In the data rows, 128 means zero.
Some points, each followed by its number:
118 107 114 115 114 121 126 133 147 156 152 156 140 151 149 154 153 135 127 120 113 106 96 101 93 95 94 109 108 93 97 100 103 109 126 135 158 173 188 199 217 225 232 225 215 217 192 191 181 171 157 147 137 134 143 119 110 114 110 104 108 103 105 110 0
111 118 106 100 102 104 109 116 133 142 155 171 177 186 189 190 173 186 163 154 143 139 150 140 148 146 158 166 176 163 165 155 146 139 132 118 105 111 109 93 108 106 100 116 115 125 131 119 114 109 118 102 98 90 91 97 91 91 95 96 97 108 104 114 1
126 120 133 129 137 142 143 146 145 141 141 140 134 139 139 145 122 154 156 161 163 165 162 184 185 190 188 181 189 170 177 146 137 130 115 121 116 107 114 124 120 131 143 137 133 131 122 107 99 96 90 96 92 92 85 115 96 100 96 89 99 100 112 110 2
108 104 100 91 90 95 93 99 99 118 136 153 186 174 179 168 131 144 126 116 105 101 116 95 94 92 94 88 95 95 103 88 93 92 94 99 105 108 113 117 131 147 151 152 160 164 165 169 166 164 163 162 159 162 172 172 173 176 172 172 157 161 152 138 3
121 92 100 98 89 92 90 92 97 83 102 108 115 124 125 124 141 137 141 145 136 138 122 132 131 136 141 155 160 175 198 195 191 181 170 147 128 119 115 110 114 122 137 136 136 145 133 136 134 114 113 105 98 92 73 94 92 92 90 97 96 106 99 108 4
116 110 101 95 100 94 97 103 124 124 141 158 182 178 179 163 153 135 124 110 101 94 90 96 93 91 93 100 100 95 83 95 92 94 101 112 114 125 136 144 153 153 169 159 158 152 135 141 137 131 144 131 134 135 153 137 162 170 176 180 180 176 162 157 5
115 96 105 106 107 118 119 124 120 123 109 102 114 99 107 108 110 112 117 123 120 115 128 124 120 122 121 123 107 104 77 102 100 100 91 100 94 94 102 98 104 103 109 105 108 112 116 121 123 121 121 121 117 120 106 131 123 132 125 128 119 133 133 132 6
118 113 108 103 103 111 111 120 120 128 140 145 142 155 155 145 150 157 160 156 146 136 118 116 110 100 99 104 109 118 142 154 166 171 172 160 147 138 122 123 117 131 124 138 144 139 156 140 137 127 117 109 103 98 95 83 91 83 89 81 96 105 101 117 7
123 92 120 126 130 137 146 151 151 160 145 138 142 128 121 131 118 111 108 107 103 101 91 97 98 95 94 92 86 85 86 92 86 92 90 98 100 88 101 107 103 100 108 104 116 113 124 121 122 125 118 119 119 118 124 108 121 122 123 139 125 128 127 120 8
106 107 99 91 92 93 98 104 119 114 137 139 129 127 122 120 107 126 125 129 136 140 137 160 165 170 180 191 193 198 207 219 219 219 209 190 168 148 130 118 109 104 101 94 90 90 101 89 88 89 101 94 96 100 105 101 119 121 134 149 154 154 151 152 9
103 96 102 93 94 90 93 94 89 107 116 127 129 136 130 117 99 101 99 96 97 95 106 92 93 94 94 94 86 92 97 92 91 94 99 96 95 104 103 110 109 114 112 116 124 130 132 141 148 151 158 155 152 155 153 151 150 137 140 145 149 144 137 148 10
174 195 177 182 180 174 173 169 169 154 160 147 144 130 121 112 125 98 98 98 95 100 91 93 90 92 92 81 84 93 83 89 89 95 89 99 105 112 130 128 152 159 150 132 116 108 99 92 87 93 92 97 100 109 106 146 137 140 141 147 130 127 126 118 11
118 132 119 125 124 128 126 122 119 125 112 105 104 99 100 101 108 110 119 131 141 160 172 188 201 208 207 195 192 166 147 120 112 93 98 95 93 93 99 101 102 99 96 103 113 106 104 115 118 120 126 122 124 125 125 109 118 105 102 107 106 108 115 117 12
99 104 101 97 93 92 93 91 90 101 116 131 150 146 142 128 135 115 99 98 99 89 84 96 99 106 110 116 138 158 168 193 214 220 233 227 221 211 202 196 181 171 153 153 140 136 120 118 104 111 91 104 104 102 110 80 119 140 141 142 150 157 147 150 13
New points follow, each followed by the numbers of its three nearest points above by angle, nearest first.
132 125 126 133 119 114 105 101 90 86 96 91 105 95 96 87 111 104 98 100 94 93 80 93 94 101 102 106 129 129 137 141 137 135 129 124 120 111 109 112 108 115 115 123 126 115 120 111 113 106 118 115 119 124 139 141 136 137 131 144 134 134 130 130 10 6 8
150 162 172 182 202 210 209 200 198 156 146 128 137 110 100 100 86 98 100 98 95 94 96 95 96 100 107 110 136 139 168 168 173 164 147 138 118 119 114 107 114 114 116 129 146 143 141 151 151 149 131 137 125 120 131 113 100 100 100 93 101 101 111 113 11 8 7
148 184 161 171 173 174 173 166 161 154 143 132 132 116 109 104 88 105 107 106 107 109 127 125 132 145 153 160 149 170 160 169 164 158 141 145 149 135 140 137 140 140 147 159 166 179 191 193 189 187 179 170 155 143 144 120 114 116 103 104 103 103 116 109 0 2 4
97 122 101 97 94 91 92 91 108 100 100 108 134 122 134 142 128 143 158 160 159 155 162 144 137 129 123 112 101 103 112 95 96 96 95 100 99 99 102 111 109 104 93 120 128 140 138 156 167 181 188 196 198 202 214 200 200 197 182 179 176 167 161 156 3 10 5
110 89 103 105 103 107 115 123 118 122 115 109 106 100 95 91 101 103 96 96 96 100 104 92 93 98 96 98 106 102 106 103 106 109 109 121 122 130 131 125 132 135 139 128 126 132 133 128 129 127 137 128 128 126 130 139 128 130 131 144 125 129 141 133 10 6 8
218 231 248 246 242 218 188 159 156 116 105 102 77 92 97 96 131 104 102 109 106 121 134 142 150 162 164 167 145 139 135 119 107 102 98 99 87 104 101 96 100 102 110 99 97 99 102 111 120 130 132 149 153 163 167 172 174 174 174 162 165 161 148 154 11 12 8
114 100 98 101 92 90 89 87 85 89 89 92 97 93 93 98 100 96 102 112 120 129 126 151 146 137 134 119 121 124 118 135 146 159 179 175 171 173 159 146 135 121 120 106 104 106 115 110 112 122 122 141 150 161 156 170 186 203 200 203 197 192 175 174 13 9 10
111 97 100 100 93 91 92 92 102 114 118 133 142 176 183 188 152 146 137 119 110 99 100 94 91 94 93 97 95 93 86 88 86 90 94 95 93 105 106 117 116 123 122 144 158 171 185 192 202 204 195 211 206 198 197 178 177 170 155 149 139 123 116 128 3 10 5
183 221 223 238 246 244 226 200 152 146 122 109 110 98 103 99 64 101 104 111 113 127 140 146 154 156 160 151 153 127 122 111 104 103 92 94 90 94 98 106 97 99 87 95 94 93 93 101 108 114 115 131 143 147 146 150 168 176 182 184 183 180 172 171 11 12 8
176 182 193 206 220 225 233 228 208 194 167 141 143 112 102 105 85 101 102 109 115 111 126 136 147 153 152 143 136 137 138 113 107 101 106 93 105 106 101 93 99 91 84 97 98 94 107 95 97 101 99 113 127 129 144 150 157 172 168 176 193 192 191 192 11 8 12
137 134 127 133 124 127 123 119 127 117 109 106 95 100 102 97 120 100 107 110 119 124 146 137 139 133 126 122 113 107 101 93 90 92 99 98 93 93 113 121 122 130 132 155 167 169 187 185 184 175 165 152 141 130 116 100 99 102 102 90 101 104 110 112 0 6 10
112 105 103 97 102 101 102 109 94 122 144 161 175 192 195 196 160 178 171 169 169 167 174 164 149 142 132 119 102 106 103 94 91 93 88 97 96 98 100 108 97 105 109 93 90 89 88 91 88 94 98 103 110 117 107 149 131 128 127 130 120 112 120 114 1 2 6
105 105 102 93 89 89 92 91 80 98 96 99 106 115 134 134 184 166 177 182 180 179 157 149 135 129 126 123 119 125 128 129 132 135 140 142 138 154 145 150 152 157 158 154 157 152 140 145 146 139 141 134 133 135 130 126 136 130 136 123 128 133 131 130 4 7 0
124 121 132 141 143 155 171 187 185 212 210 201 179 180 161 151 132 133 124 119 112 104 101 97 101 95 94 92 108 92 103 112 128 145 167 162 163 154 139 125 109 109 84 93 89 87 95 87 90 93 84 93 96 95 120 129 114 130 134 134 146 146 148 139 11 8 7
129 129 128 120 122 111 109 109 100 113 124 135 135 149 147 145 120 125 113 104 99 90 89 94 95 95 93 82 93 87 79 90 94 90 92 104 102 117 136 148 158 164 162 164 154 153 151 151 148 148 139 141 134 125 107 99 112 110 105 99 100 101 106 113 0 10 3
132 118 122 123 123 124 127 123 115 110 115 112 145 105 104 105 112 107 118 126 134 137 117 132 131 118 112 92 109 96 68 89 88 93 91 92 95 108 103 104 113 121 138 139 149 164 176 183 185 182 179 163 154 140 122 115 109 102 100 110 95 97 113 111 10 6 8
136 133 132 133 132 127 124 118 106 103 105 103 101 98 99 93 96 102 104 106 112 115 115 133 140 140 137 114 133 113 106 101 100 96 100 99 116 112 120 116 140 147 165 167 176 184 191 182 177 164 145 141 130 120 105 100 100 101 96 98 102 102 107 106 0 10 6
97 121 101 92 91 90 90 88 87 82 89 89 68 94 91 95 99 104 116 126 134 140 138 130 119 107 97 97 106 93 109 91 88 89 92 97 101 96 101 106 111 112 114 116 116 124 123 128 134 128 153 140 145 149 144 154 158 161 170 171 157 168 165 158 10 6 3
111 99 102 99 92 93 89 89 85 96 91 95 97 108 127 146 133 151 147 131 121 110 99 96 93 101 102 109 125 129 142 153 162 173 182 176 174 158 154 147 144 141 137 140 143 154 142 155 160 160 152 158 154 154 157 157 154 155 165 161 159 158 163 156 13 3 5
116 114 110 112 116 118 121 126 127 122 121 116 132 109 110 107 116 126 137 160 183 202 225 219 209 195 172 153 136 119 120 98 95 88 88 91 98 102 98 106 98 99 97 97 99 97 103 101 105 113 111 122 130 124 131 126 121 113 116 95 109 115 111 118 12 2 6
109 117 98 100 98 88 89 88 107 76 92 90 83 90 100 90 112 98 97 95 98 97 91 92 95 93 92 93 94 89 100 100 105 114 112 136 160 172 190 203 215 212 208 194 172 155 130 122 122 114 120 136 148 159 155 161 169 163 151 153 147 141 143 146 0 5 13
